Here are some points, each followed by its number:
np.array([-1.12, -1.11, -2.02, -0.46, -1.47, -1.05, -0.67, -0.31, -0.84, 0.38, 0.81, -0.65, 1.70, 0.84, -0.26, -0.11, -0.15, -0.05, -0.74, 0.57, -0.83, -0.72, -1.11, 0.03, 0.26, -0.55, -0.76, -0.16, 0.16, 0.47, -1.03, -1.16]) 0
np.array([-0.40, -0.09, -0.32, 0.67, 1.37, 0.99, 1.75, 2.82, 2.45, 2.44, 0.66, 1.68, 0.55, 1.46, 1.69, 1.40, 0.47, 1.10, -0.68, 1.19, 0.09, -0.02, 0.83, -0.38, -0.41, 0.53, 0.82, 0.11, 0.92, -0.14, 0.15, 0.61]) 1
np.array([-2.07, -1.56, -2.13, -1.04, -2.59, -2.16, -1.11, -1.36, -3.03, -3.30, -2.37, -2.01, -2.35, -2.67, -2.40, -2.66, -2.73, -2.35, -2.12, -1.89, -1.02, -1.69, -1.94, -1.76, -1.42, -1.13, -2.34, -1.33, -1.93, -1.25, -0.95, -2.25]) 2
np.array([-0.68, -0.09, -1.51, 0.28, 0.16, 0.98, 0.30, 1.88, 1.94, 0.71, -0.46, 1.62, -0.96, 0.15, 0.12, -0.77, -0.30, 0.07, -0.61, 0.43, -0.43, -0.88, 0.02, -0.18, -0.06, 1.56, -0.78, -0.42, 0.75, 1.16, 0.50, -0.34]) 3
np.array([0.55, -1.37, 1.04, 1.38, 0.85, 0.84, -0.26, 0.72, 1.82, 1.82, 1.36, 0.44, 0.98, 0.12, 0.64, -0.85, 1.01, -0.26, 0.81, 0.45, -0.02, 1.04, 0.68, -0.45, -1.50, 0.34, -0.83, 0.31, 0.35, -0.57, 0.19, 0.21]) 4
np.array([-0.61, -0.22, -0.31, 0.09, 0.46, 1.05, 1.39, 0.58, 0.31, 0.27, 1.79, 0.10, 0.26, 1.54, 1.01, 0.17, -0.11, 0.57, -0.96, -1.70, -0.51, -0.50, 1.26, 0.40, 0.82, -1.51, 0.44, 1.27, 1.36, 0.95, 1.14, 0.94]) 5
np.array([1.59, 0.18, 2.08, 1.87, 1.60, 1.12, 0.56, -0.68, 1.60, 0.99, 1.02, -0.85, 2.24, 0.93, 0.70, 1.14, 0.84, 1.49, 2.96, 1.14, 2.62, 1.43, 1.13, 1.28, 2.20, 1.83, 1.07, 2.20, -0.42, 0.42, 1.05, 0.18]) 6
np.array([0.13, -0.48, -1.05, -0.68, -0.02, 0.59, 0.69, 0.10, 0.73, 0.16, -1.98, -0.68, -1.45, 0.50, 0.38, -0.66, -0.56, 0.21, -1.09, -0.32, -1.76, -1.01, 0.32, 0.03, 0.23, -1.02, -0.53, 0.40, 1.82, -0.17, 0.32, -0.26]) 7
np.array([1.58, -0.62, 1.26, 1.09, 0.53, 1.08, 0.08, -0.28, -0.14, 0.64, -1.39, -0.24, 0.85, -0.30, 0.20, 1.05, 0.50, 0.99, 1.12, 1.02, 2.00, 0.25, 1.00, -0.21, 1.34, 0.90, -0.99, 1.57, -1.35, -0.35, -0.35, -1.61]) 8
np.array([1.04, -0.06, 2.11, -0.10, 0.38, 0.08, 1.44, -0.86, -1.16, -0.07, -0.68, -0.34, 0.59, 0.29, 0.55, 1.43, 1.11, 2.00, 1.15, 0.95, 0.88, 0.70, 1.06, -0.15, 2.93, 0.28, -0.08, 1.00, 0.09, 0.14, 0.06, -0.28]) 9
np.array([0.69, 0.79, 0.87, 0.85, 1.56, 1.93, 1.37, 1.96, 1.82, 1.80, -0.26, 2.36, 0.33, 0.83, 1.38, 1.77, 1.13, 1.26, 1.79, 2.32, 0.25, 1.09, 0.48, 0.92, 0.39, 2.12, 1.87, 0.78, 0.73, 1.21, 1.22, 0.15]) 10
np.array([0.08, 0.51, -0.64, 1.43, 1.03, -0.01, 1.02, 0.77, 0.97, 1.23, -0.29, -0.32, 0.20, -0.49, 1.15, 0.98, -0.30, 0.58, -0.83, 1.46, 0.18, -0.08, -0.28, 0.24, 0.09, -0.15, 1.84, 0.19, 1.47, 0.20, -0.93, 0.63]) 11
np.array([0.28, 0.42, -0.82, 0.12, -0.30, -0.47, 0.13, -0.11, -0.62, 0.33, 0.05, 0.21, -0.80, -0.90, -0.33, -0.91, 0.99, 0.79, 0.73, 1.87, -0.37, 0.75, -0.13, -0.19, 1.19, -0.08, 0.54, -0.16, 1.30, 0.36, -0.39, -0.05]) 12
np.array([0.52, -0.27, 0.91, -0.22, -0.12, -0.29, 0.13, 0.72, 0.25, 0.03, 0.56, 2.01, 0.48, 1.22, 0.60, 1.02, 1.17, -0.23, -0.36, -0.30, 0.13, 0.67, 0.42, 0.67, -0.44, 0.46, -0.42, -0.06, 0.09, -0.38, 0.35, -0.05]) 13
np.array([-1.17, -1.65, -2.26, -2.58, -3.13, -2.58, -1.42, -0.87, -1.86, -2.62, -1.71, -1.36, -1.24, -0.22, -1.15, -1.43, -1.39, -0.44, -0.71, -1.60, -0.11, -1.28, -0.14, -1.36, -0.22, -0.60, -2.55, -0.99, -1.27, -1.91, -0.91, -1.31]) 14
np.array([0.73, 0.38, -1.02, -1.01, 0.03, 0.48, -0.04, -1.25, -1.39, -1.28, -0.72, 0.58, -0.30, -0.75, -0.63, -1.25, 0.39, -0.52, -0.67, -0.31, -1.09, 0.36, 1.11, 0.91, 2.07, 0.35, -0.37, 0.78, 0.21, 0.06, -0.46, -1.00]) 15
np.array([-0.73, -0.74, -0.80, -1.52, -0.10, -0.55, 0.46, -1.88, -3.17, -1.41, -0.76, -1.97, -1.06, -2.50, -0.66, -0.55, -0.67, -1.00, -0.75, -0.88, -0.14, 1.42, 0.13, 0.60, 0.61, -0.88, 3.36, 1.86, -0.17, 0.47, 1.25, 0.88]) 16
np.array([-2.13, -1.75, -0.98, -1.19, -0.36, -1.09, -1.84, -2.38, -1.12, -0.71, 1.01, 0.00, -0.20, -0.61, 0.88, 0.19, -0.76, 0.61, -0.32, 0.39, -0.31, 0.22, -0.99, -0.28, -0.19, -1.21, 0.42, -0.54, 0.82, -0.09, -0.18, -0.19]) 17
np.array([-1.74, -0.89, -0.47, -0.92, -0.25, 0.05, 0.20, -1.07, -0.71, -0.03, 0.45, 1.55, -0.01, 0.39, -0.16, 0.37, 0.12, -0.23, 0.09, 0.73, -0.94, 0.84, -0.88, -0.29, -0.20, 0.77, 0.98, 0.02, 1.14, 0.25, 0.26, 0.36]) 18
np.array([2.08, 0.77, -0.04, 0.50, 1.77, 1.62, 0.52, -0.27, -0.69, -1.14, -0.33, 0.19, -0.67, -1.06, -0.83, -0.95, -1.94, -0.14, -0.98, -1.95, -0.12, -0.67, 0.80, 0.29, 1.56, 0.88, -1.31, 1.45, -0.40, 0.83, 0.59, -0.64]) 19
np.array([1.61, 2.77, 1.40, 0.58, 0.63, -0.32, 0.58, 0.94, 0.80, -0.68, -0.26, 0.57, -0.51, -0.55, -0.60, 0.07, 0.91, -0.02, -0.05, 0.67, 0.15, 0.21, -0.89, 0.06, -0.28, -0.13, 0.55, -1.04, 0.47, -0.02, 0.30, 1.94]) 20
np.array([0.20, 0.39, -0.50, 0.33, 0.26, -1.08, -1.27, 1.10, 1.32, 0.70, -0.62, 0.50, -0.87, -0.30, 0.23, -0.50, 0.03, -0.11, 0.43, 0.69, 0.34, -0.52, -1.69, -0.03, -1.30, 0.00, 0.70, -1.27, 0.42, -0.29, -0.83, 1.00]) 21
np.array([0.15, 0.30, -1.03, -0.88, -0.80, -0.25, -1.09, 0.15, 0.55, -0.11, -1.89, 0.72, -0.04, 0.51, -0.20, -0.35, 0.18, -0.68, 0.98, 0.32, 0.19, -0.41, -0.86, 0.91, -0.14, 1.03, 0.36, -0.28, -0.24, -0.31, -0.40, 0.60]) 22
np.array([0.20, 1.53, 1.77, 1.23, 1.42, 0.96, -0.37, 0.03, 0.56, 0.41, -0.16, 0.76, -0.38, -1.11, 0.24, 0.32, -0.52, 0.67, -0.56, 0.58, 0.60, 0.67, -0.36, 0.23, -0.22, 0.54, 0.51, -0.21, 0.52, 0.02, -0.05, 0.84]) 23
np.array([-1.42, -1.69, -1.03, -1.05, -0.01, -1.30, -0.88, -1.05, 0.07, -0.75, -0.24, -0.27, -0.70, -1.26, -0.06, -0.76, -0.35, -0.71, -0.64, -1.05, -0.91, -0.28, -0.96, -0.45, -0.30, 0.04, 0.83, 0.23, 0.31, -0.07, 0.12, 0.49]) 24
np.array([-0.11, -0.12, -0.28, -0.31, -1.66, -1.39, -0.64, -1.49, -1.12, -0.37, 0.06, 0.51, 0.02, -0.69, -0.58, -0.12, 1.34, 0.22, -0.19, 1.02, 0.02, 0.68, 0.17, 0.06, 0.14, -0.88, -0.90, -0.98, -0.25, -0.09, 0.25, -0.33]) 25
np.array([1.53, 2.83, 2.38, 2.12, 1.94, 2.03, 0.64, 1.80, 0.28, 0.20, -1.04, -1.41, 0.18, 1.40, 0.74, 0.27, -0.58, 0.49, 0.04, -0.32, 1.60, -0.39, -0.25, 0.61, 0.28, -1.20, 0.86, 0.29, 0.26, 0.35, -0.05, 1.48]) 26
np.array([0.86, 1.05, 1.20, 0.14, 0.30, 0.25, 0.92, 0.64, -0.05, 0.44, 0.14, 1.70, 0.06, 1.10, 0.33, 1.52, 0.92, 1.44, 0.86, 1.52, 0.40, 1.17, 0.22, 1.25, 1.28, 0.79, 1.75, 0.39, 0.11, 1.04, 1.38, 0.28]) 27
np.array([0.73, 1.34, -0.42, 1.67, 1.36, 1.22, 2.07, 1.55, 1.28, 0.37, 0.46, 0.39, 0.84, -0.16, 1.32, 1.99, -0.16, 0.90, -0.05, 0.03, 0.47, -0.11, 0.01, 0.10, 0.71, 0.09, 0.40, 0.73, 1.29, 1.05, 0.75, 0.77]) 28
np.array([-0.80, -1.18, -0.37, -0.85, -0.63, -1.97, 0.00, -0.62, -0.66, -1.00, 0.37, 1.31, -0.54, -0.36, 0.10, 0.91, 0.22, 0.01, 0.70, 0.72, 1.16, 0.78, 0.52, 1.15, -0.67, 1.43, 0.46, 1.53, 0.73, 0.76, 1.45, 0.54]) 29
np.array([-0.24, 1.09, -0.06, -0.49, 0.66, -0.59, 0.30, -0.08, -0.57, -0.88, -1.38, 2.14, -0.87, -1.01, -0.20, 1.24, 0.43, -0.55, 0.90, 0.06, 0.52, -0.50, -2.83, -0.12, 0.64, 0.89, 1.46, 0.52, 0.17, 0.64, 0.43, 0.81]) 30
np.array([-1.29, -0.41, -0.58, -0.13, -0.34, -0.26, -1.13, 0.12, -0.17, 1.23, 1.54, 1.50, 0.15, 0.32, 0.37, 0.55, 0.05, -0.76, -0.04, 0.47, 0.43, -0.23, -0.33, 0.30, -2.43, -0.33, -0.63, 0.04, -0.50, -0.28, 0.19, -1.26]) 31
np.array([-0.08, -0.59, -1.11, 0.11, -0.72, -0.66, -0.96, 0.63, 0.15, -0.50, -0.24, 0.33, -0.42, -0.36, -1.26, -1.01, -0.23, -0.89, -0.30, -0.29, -0.49, 0.53, -0.06, 1.08, -0.95, 1.02, -0.36, 0.03, 0.27, 0.09, 0.58, -0.49]) 32
np.array([-0.07, -0.70, -1.36, -2.24, -2.44, -3.83, -2.50, -3.11, -3.11, -3.14, -2.33, -2.86, -3.29, -2.96, -3.96, -3.16, 0.00, -1.40, 0.70, 0.82, -1.51, 0.96, -0.44, 0.55, 1.14, 0.89, 2.14, -0.85, 0.14, 0.62, 1.20, 1.10]) 33
np.array([-1.17, -0.96, -1.61, -0.59, -1.20, -0.96, -2.80, -0.27, 0.63, -0.22, -2.06, -0.36, -1.17, -1.50, -0.72, -1.45, -0.94, -1.64, -1.09, -0.43, -0.35, -0.13, -0.02, 0.04, -1.71, 1.13, 0.74, -0.52, 0.17, -0.49, -0.45, 0.24]) 34
np.array([-0.38, -0.61, 0.74, 0.35, 0.32, -0.37, 0.01, -1.17, 0.01, -0.76, -0.62, -1.20, -0.45, 0.33, 0.20, -0.29, -0.24, 0.05, 0.83, -0.35, 0.80, -0.11, -0.43, -0.25, -0.35, -0.60, -0.89, -0.23, -0.94, -1.59, -0.35, -0.71]) 35
np.array([2.03, 1.81, 2.50, 1.88, 1.38, 1.04, 2.17, 1.09, 0.67, 1.59, 2.19, 0.90, 2.87, 2.32, 1.82, 2.47, 0.96, 2.05, 0.77, 0.68, 1.93, 0.90, 1.37, 1.78, 1.31, 1.01, 0.90, 1.18, 0.03, 0.76, 0.25, 0.44]) 36
New points follow, each followed by the number of its nearest point above by angle.
np.array([1.14, 0.78, 1.44, 0.59, 1.64, 1.08, -0.36, 0.31, 0.69, 1.11, 0.72, 0.29, -0.44, -0.90, -0.65, -0.16, 0.42, -0.17, 0.51, 0.74, -0.51, 1.91, -0.26, 0.02, -0.13, 0.60, 1.68, 0.23, 0.35, -0.50, 0.83, 0.65]) 23
np.array([-0.11, -0.36, -0.53, -1.06, -2.33, -2.37, -0.04, -1.38, -0.40, -1.82, 0.18, -0.14, 1.54, 0.30, -0.94, -0.49, 0.34, -0.88, 0.65, -0.97, 0.13, -0.32, -0.61, 0.52, 0.19, 0.62, -0.27, -0.34, -0.88, -0.47, -0.33, 0.43]) 14
np.array([1.08, -0.64, 1.86, 1.59, 0.75, 0.52, 0.65, 1.28, 2.14, 1.28, 2.14, 0.03, 1.62, 1.21, 1.32, 1.99, 1.44, 1.25, 0.05, -0.35, 0.23, 0.85, 2.06, 0.25, 0.23, 1.23, -0.42, 0.68, 0.65, 0.25, -0.13, -0.46]) 36
np.array([-1.50, -0.46, -1.26, -1.93, -2.29, -1.22, -2.78, -1.79, -2.42, -1.26, -2.30, -2.64, -1.64, -2.14, -3.34, -1.96, -3.12, -1.84, -1.68, -1.27, -0.67, -2.68, -2.13, -2.13, -1.86, -1.46, -1.59, -1.92, -2.79, -0.39, -0.96, -0.73]) 2
np.array([-0.02, 1.07, -0.88, 0.13, 1.48, 1.08, 0.75, -0.02, -0.66, 0.48, 0.72, 1.50, -0.14, -1.18, 0.06, 0.67, -1.11, 0.45, -0.60, 0.13, -0.40, -0.80, -0.93, -0.35, 0.19, 0.22, -0.60, 0.13, -0.50, 0.90, -0.43, -1.20]) 19
np.array([-0.04, 1.38, 0.34, 0.68, -0.19, 0.51, -0.57, 0.32, -0.42, -0.15, 1.15, -1.22, 0.46, 0.51, 0.34, 0.52, -0.14, 0.81, 0.05, 1.85, 0.78, 0.81, 0.71, 0.45, -1.82, -1.25, -0.05, -1.23, 0.40, 0.68, -0.28, 0.90]) 26
np.array([1.99, 1.06, 1.41, 0.59, 0.13, 1.58, 0.23, -0.28, -0.08, -1.17, -2.49, -1.49, -0.58, -0.82, -0.90, -0.21, -0.68, -0.30, -1.39, -0.24, -0.05, -0.05, 2.49, 0.28, 0.86, 0.70, -0.67, 0.19, -0.47, 0.87, -0.03, 0.21]) 19
np.array([-0.24, 0.63, 0.42, 0.12, 0.30, 0.47, -1.34, -1.76, -1.09, -1.09, 0.74, 0.28, -0.27, -1.51, -1.73, -0.30, 0.01, -0.35, 0.40, 0.60, 0.47, 0.65, 0.49, 0.77, -0.24, 0.53, 0.04, 0.24, -0.61, 1.24, 0.73, 0.86]) 33
np.array([1.16, 1.35, 1.81, 2.13, 1.72, 2.11, -0.08, 0.22, 0.82, -0.79, -1.41, -2.55, -0.21, 0.62, 1.54, 0.45, -0.77, -0.03, -1.22, -0.78, 1.22, -0.05, 2.20, 1.09, 0.69, -0.79, 1.53, 0.38, 0.69, 0.23, -1.32, 1.02]) 26
np.array([1.17, 0.04, 0.43, 1.41, 1.20, 0.48, 0.05, 0.06, 1.35, 0.05, -3.10, -1.98, -1.74, -1.39, 0.42, -1.97, -0.21, -0.16, 0.12, -0.31, -0.13, -0.93, 0.68, -0.42, 1.73, -0.07, 0.54, 0.42, 1.45, 0.38, -0.52, 1.19]) 7
np.array([1.47, 1.46, 1.57, 1.12, 1.19, 2.26, 1.43, 1.33, 0.95, 1.88, 3.12, 1.12, 2.66, 1.23, 0.35, 0.58, 1.11, 1.15, 1.55, 1.12, -0.09, 1.16, 0.61, 0.16, 1.14, -0.39, 0.01, -0.08, -1.06, -0.19, 0.32, -0.53]) 36
np.array([0.98, 1.33, 0.78, 0.48, 0.23, -0.45, 1.17, 1.57, 0.98, 1.43, 1.65, 0.80, 1.67, 1.02, 0.94, 0.12, 1.00, 0.46, 1.27, -0.06, 0.66, 0.55, -0.88, 0.08, 0.63, -0.05, 1.45, -0.63, 0.09, -0.37, -0.30, 1.04]) 36
np.array([-0.02, 0.46, 2.14, 0.91, 0.45, 1.40, 0.23, 0.19, 1.26, 1.03, 0.07, -0.05, 1.86, 0.82, 1.52, 2.89, 0.09, 0.24, -0.10, -0.53, 1.52, -0.22, 0.12, -0.11, -1.16, -0.26, -0.38, 0.22, -0.43, 0.27, 0.12, 0.72]) 36
np.array([1.23, 1.99, 0.90, 1.45, 2.30, 1.80, 1.41, 1.75, 2.28, -0.42, 0.64, 0.80, 0.44, 1.32, 1.53, 1.98, -0.39, 1.17, 0.41, -0.13, 0.92, -0.89, 0.15, 0.32, -0.20, 0.01, -0.41, -0.43, 0.46, -0.02, 0.27, 0.89]) 28
np.array([-0.54, -0.69, 0.05, 0.34, 0.25, 0.57, -0.86, -0.31, -0.54, 0.61, -1.31, 0.15, -0.21, 0.08, -0.15, 0.35, 0.19, -0.18, -0.01, 0.48, 0.41, 0.25, -0.45, 0.35, 0.52, 0.21, 1.07, 0.60, -0.42, 0.15, -0.34, -0.43]) 8
np.array([-0.21, -0.41, -0.75, 0.26, -0.45, 1.72, 0.50, 0.75, 1.04, 0.58, -0.21, -0.41, 1.40, 1.17, 0.57, -0.38, 0.28, -0.39, -0.19, -0.66, -0.29, 0.63, 1.67, 1.01, 1.07, -0.19, 0.62, 0.78, 0.48, 0.71, 1.17, 0.97]) 5
np.array([0.41, 0.91, 0.54, 1.17, 1.40, 1.75, 1.23, 1.52, 1.04, 1.09, 0.80, -1.44, 0.03, -0.61, 0.04, 0.59, -0.40, 0.28, -0.63, -1.09, 0.15, -0.11, 0.73, -0.22, 1.06, -0.16, 0.60, 1.17, 0.33, 0.92, 1.09, -0.15]) 28
np.array([0.35, 0.01, 0.73, 0.58, 1.42, 0.48, 0.73, 1.11, 1.68, -0.29, 0.60, -0.14, 0.42, 1.17, 0.72, 0.66, -1.00, 0.89, -0.37, -0.50, 0.54, -0.86, 0.12, 0.15, -0.16, 0.22, -0.42, 0.79, 0.63, 0.35, 0.39, 0.80]) 28
np.array([-0.21, 0.92, 0.15, 0.39, 0.87, -0.28, -1.53, -0.55, 0.52, 0.17, 1.63, 0.67, -0.63, -0.81, -0.22, -0.71, 0.43, -1.09, 0.90, 0.08, -1.26, 1.04, -1.56, 0.95, -0.87, 0.19, 1.99, -0.55, 1.10, -0.30, 0.28, 0.56]) 21
np.array([-0.66, -0.94, -0.31, -0.14, -0.17, 0.23, 0.64, 0.01, 0.58, 1.29, 1.11, 1.46, 0.74, -0.21, 0.37, -0.36, 0.08, -0.90, -0.68, -0.83, -0.89, 0.16, -0.42, -0.28, -0.13, 1.26, 0.41, 1.36, 0.77, 0.56, 1.42, -0.45]) 18
np.array([0.89, 0.00, 0.69, 1.08, 0.77, 1.68, 2.12, 0.47, 0.32, 1.35, -0.28, -0.35, 1.00, 1.68, 1.31, 1.45, 0.09, 1.13, -0.02, 1.29, 1.44, 0.10, 2.13, 0.28, 0.35, 0.34, 0.08, 0.70, -0.26, 0.75, 0.29, 0.34]) 36
np.array([1.03, -0.38, 0.46, -0.15, -0.29, 0.31, -1.44, -0.12, 0.54, -0.32, -0.78, 1.07, -0.10, -0.39, -0.61, -0.13, 0.14, -0.70, -0.79, -0.34, -2.29, 0.42, 0.41, 0.24, -0.90, 1.41, -0.53, -0.37, 0.11, -0.24, -0.47, -0.72]) 32
np.array([-0.39, -0.26, 0.35, 0.59, 0.44, 0.65, -0.12, 0.74, 1.16, 0.84, 1.66, 0.41, 0.75, 0.33, 0.30, 0.01, 0.31, -0.59, -0.08, -0.50, -0.96, 0.54, -0.51, 0.13, -1.24, -0.29, 0.37, -0.26, -0.22, -0.76, 0.09, -0.39]) 4
np.array([-0.19, 0.61, 1.19, 0.48, 1.88, 1.90, 0.09, -0.64, 1.03, -0.36, 0.55, -0.89, 1.25, 0.41, 0.78, 1.62, -1.28, 0.94, 0.08, -0.32, 0.25, -0.29, 0.10, -0.15, -0.09, -0.61, 0.67, 0.35, -0.22, -0.71, -1.09, 0.68]) 26
np.array([-1.49, -0.83, -2.00, -1.05, -1.50, -1.45, -2.70, -1.41, -1.49, -1.76, -1.29, -2.52, -1.21, -1.09, -1.82, -2.57, -2.06, -1.66, -0.46, -0.52, -0.81, -1.61, -1.89, -0.80, -2.31, -1.94, -0.87, -2.09, -1.42, -0.66, -1.28, -0.28]) 2
np.array([1.57, 2.62, 0.39, 0.45, 1.07, 0.41, 1.12, 1.10, 0.78, -0.87, -0.90, 0.23, -0.28, 0.59, 0.63, 0.50, -0.39, 0.03, -0.40, -0.52, 0.92, 0.08, 2.15, 1.99, -0.01, 0.64, -0.27, 0.50, 0.05, -0.49, 0.75, 0.24]) 26
np.array([-1.22, -1.56, -1.92, -0.63, -1.05, -1.08, -1.19, -0.26, 0.49, 1.13, -0.79, 0.90, 0.07, -1.06, -0.54, -1.56, -0.33, -0.74, 0.58, 0.99, -0.28, -0.29, -1.36, -1.05, -0.76, 0.71, -0.16, -0.86, -0.91, -0.62, -0.35, -0.52]) 34
np.array([0.58, 1.83, 0.21, 0.13, -0.32, 0.30, -0.11, 0.56, 0.27, -0.65, -1.77, -1.00, -0.42, -0.21, -0.30, 0.44, -1.20, -0.49, -1.32, -0.64, -1.59, -0.05, 0.42, 1.25, -0.76, 0.42, 0.50, -0.79, 0.26, 0.08, 0.11, -0.52]) 7
np.array([0.37, -0.82, -0.87, -1.25, 0.35, -0.68, -0.71, 0.19, 0.14, -0.50, 0.24, 0.21, -1.44, -1.46, -0.84, -1.13, -0.48, -0.93, -0.99, -0.47, -2.35, -1.10, -0.47, -1.47, -1.97, -0.14, -1.86, -0.40, 0.48, -0.53, 0.08, -0.81]) 2
np.array([0.60, 1.19, 0.77, 1.77, 1.70, 1.51, 1.00, 0.94, 1.10, 0.66, 2.70, 1.24, 0.81, 1.74, 1.41, 0.81, 0.86, 1.61, 0.78, 1.81, 1.39, 0.72, 2.09, 1.44, 0.39, -0.50, -0.01, 0.20, 0.04, 0.86, 1.03, 0.21]) 36
np.array([-0.43, 0.55, 0.22, 1.01, 1.17, 1.18, 0.28, 2.14, 1.78, 2.58, -0.05, 1.34, -0.44, 0.76, 1.93, 0.10, 0.93, 0.61, 0.51, 0.46, -0.12, -0.50, -1.99, -0.48, -0.46, -0.99, 0.14, -0.52, 1.62, 0.30, -0.74, -0.61]) 1
np.array([0.49, -0.03, 1.08, -0.33, -0.13, -0.59, 1.63, -0.51, -0.90, -1.03, -1.18, 2.06, -1.12, -0.01, 0.28, 1.51, 1.35, -1.12, -0.46, -0.93, 0.60, -0.41, -0.09, -0.32, -0.27, 0.50, -0.67, 0.38, -0.65, -1.29, -0.70, -0.85]) 13
np.array([-0.11, -2.42, -0.91, -1.20, -1.58, -0.19, 0.14, -1.01, -0.31, -1.70, -0.46, -2.02, -1.11, -0.88, -0.60, -0.63, -0.10, 0.92, -0.73, -0.99, -0.42, 1.21, 3.27, -0.56, 0.65, -0.22, -1.73, 0.15, -0.36, -1.16, 0.76, -0.87]) 14
np.array([0.98, 0.44, -0.17, -0.90, -0.74, -0.04, -0.19, 0.39, -0.24, -0.67, -1.06, -0.71, -0.27, -0.44, -0.70, -0.42, -0.44, 0.12, 1.14, 0.44, -0.07, 0.96, -0.15, -0.30, 0.50, 0.88, 0.59, -0.87, -0.73, -0.65, 0.40, 0.10]) 33
np.array([0.17, 0.73, 2.15, 0.64, 0.55, 2.43, 1.42, 0.88, 0.76, 1.61, 2.52, 1.34, 2.96, 3.62, 1.78, 3.37, 1.86, 2.11, 2.02, 1.76, 1.64, 1.35, 1.54, 0.66, 0.87, 0.65, 0.06, 0.12, 0.15, 0.57, 0.81, 0.81]) 36
np.array([-0.45, -0.84, 0.09, 0.36, -0.53, -0.83, 0.14, 1.89, 1.98, 1.09, 0.74, 3.18, 0.52, 1.73, 1.34, 1.52, 2.85, 0.50, 0.96, 1.15, 1.06, 0.90, -0.07, 0.29, -0.90, 0.88, -0.34, -0.32, 0.67, -0.93, 0.35, -0.04]) 13
np.array([-1.00, -0.56, -0.75, -0.51, -1.12, -1.68, -1.83, -0.67, -0.02, -1.73, 0.52, -1.35, 0.19, 0.47, 0.17, -0.05, -0.91, -0.25, 0.34, -0.90, 1.26, -1.43, -0.50, -0.14, -1.84, -1.08, -1.17, -1.16, -1.02, -0.79, -1.08, 0.44]) 14
np.array([0.67, 0.74, 1.95, 1.12, 1.39, 0.70, 1.23, 0.14, 1.33, 0.92, 3.82, 3.04, 2.63, 1.87, 1.55, 3.04, 2.05, 0.92, 1.32, 0.64, 2.69, 1.79, 0.79, 1.14, -0.75, 0.58, 0.12, 1.19, -0.31, 0.17, 0.98, 1.53]) 36
np.array([-0.71, 0.42, -0.34, 0.22, 0.83, 0.89, 0.29, 1.05, 1.12, 1.48, 0.02, 1.87, 0.38, 1.36, 0.44, 0.91, 0.71, 0.41, 0.82, 0.60, 0.64, -0.58, -1.13, -0.01, -0.95, -0.10, -0.54, -0.36, -0.44, 0.00, -0.21, -0.04]) 1
np.array([-0.18, 0.96, -0.81, -0.67, 0.35, -0.58, -1.94, -1.06, -0.01, 0.12, 0.17, 0.23, -0.45, -0.51, -1.56, -1.51, -1.67, -1.70, -1.47, -1.36, -2.88, -2.52, -3.10, -1.12, -2.67, -2.27, -1.85, -2.31, -1.20, -1.53, -1.64, -0.73]) 2
np.array([-0.01, 0.57, 0.35, 0.09, -0.47, -0.08, 0.98, -1.23, -0.66, -1.23, -0.34, -0.38, -0.96, -2.04, -0.02, 0.20, -0.15, -0.36, -1.68, -0.48, -1.05, 1.35, 0.66, -0.42, -0.16, 0.23, -0.13, 0.25, 2.03, -0.10, 0.42, 0.11]) 16
np.array([0.08, -0.09, 0.14, -0.32, 1.07, 0.42, -0.24, -1.20, -0.45, -0.01, 0.33, -0.50, -0.61, -0.86, 0.81, -0.22, -1.23, 0.27, -1.15, -1.47, -0.58, -0.58, 0.08, -0.14, 0.24, -0.61, 0.42, 0.63, -0.23, 0.39, 0.06, -0.52]) 19
np.array([0.94, -0.15, -0.20, 0.79, 0.63, 0.26, 0.37, 0.05, -1.09, 0.07, -0.35, -1.96, -0.74, -0.12, 0.87, -1.02, -0.74, 1.36, -0.02, 0.97, 0.91, 0.43, 1.07, 0.21, 2.03, -1.22, 0.68, 0.82, 0.45, 0.49, -0.04, -1.11]) 9
np.array([-0.26, -0.20, -0.69, -0.36, -0.14, -0.93, -1.39, -2.20, -2.12, -2.31, -3.20, -2.51, -2.18, -2.89, -0.64, -0.62, -2.55, -0.51, -2.01, -1.73, 0.28, -0.98, 0.23, -0.31, 1.31, -0.34, -0.27, 0.29, 0.07, 0.14, -0.81, -0.88]) 2
np.array([2.30, 1.96, 1.08, 0.43, 0.03, -0.20, 0.20, 0.38, -0.02, -0.20, 0.85, 0.63, 0.31, -0.22, -0.03, -0.63, 1.03, -0.65, 1.38, -0.82, 0.76, -0.13, 0.38, 0.67, 0.13, 0.62, -0.15, 0.25, -0.27, 0.40, 0.58, 1.28]) 20
np.array([1.45, 1.66, -0.27, -0.27, 0.61, 0.14, 0.09, 0.83, 0.46, 0.69, 0.26, -1.46, 0.56, 0.56, 0.63, -0.37, 0.31, -0.56, -0.01, -1.43, -0.46, 0.20, 0.10, 0.70, 0.86, -1.10, 1.64, 0.11, 0.83, -0.56, -0.77, 0.36]) 26
np.array([-0.16, -0.68, -0.95, -0.19, -0.65, -1.49, -0.29, -0.75, -0.29, -0.38, 0.05, 0.02, 0.08, -1.09, 0.26, -1.13, -0.78, -0.29, -0.38, -1.31, 0.63, -0.77, -0.75, -0.17, 0.32, 0.49, 0.16, 0.40, -0.50, 0.37, -0.20, 0.11]) 24
np.array([1.49, -0.50, -0.51, -0.38, 0.92, -0.04, -0.56, -0.91, 1.44, -0.58, -0.11, 0.86, 0.08, -0.74, -0.41, -0.74, -0.17, -0.29, 0.12, -1.22, -0.34, -0.51, 0.99, 0.65, 0.50, 1.44, -1.21, 0.49, -1.28, -0.30, 0.51, -0.36]) 19
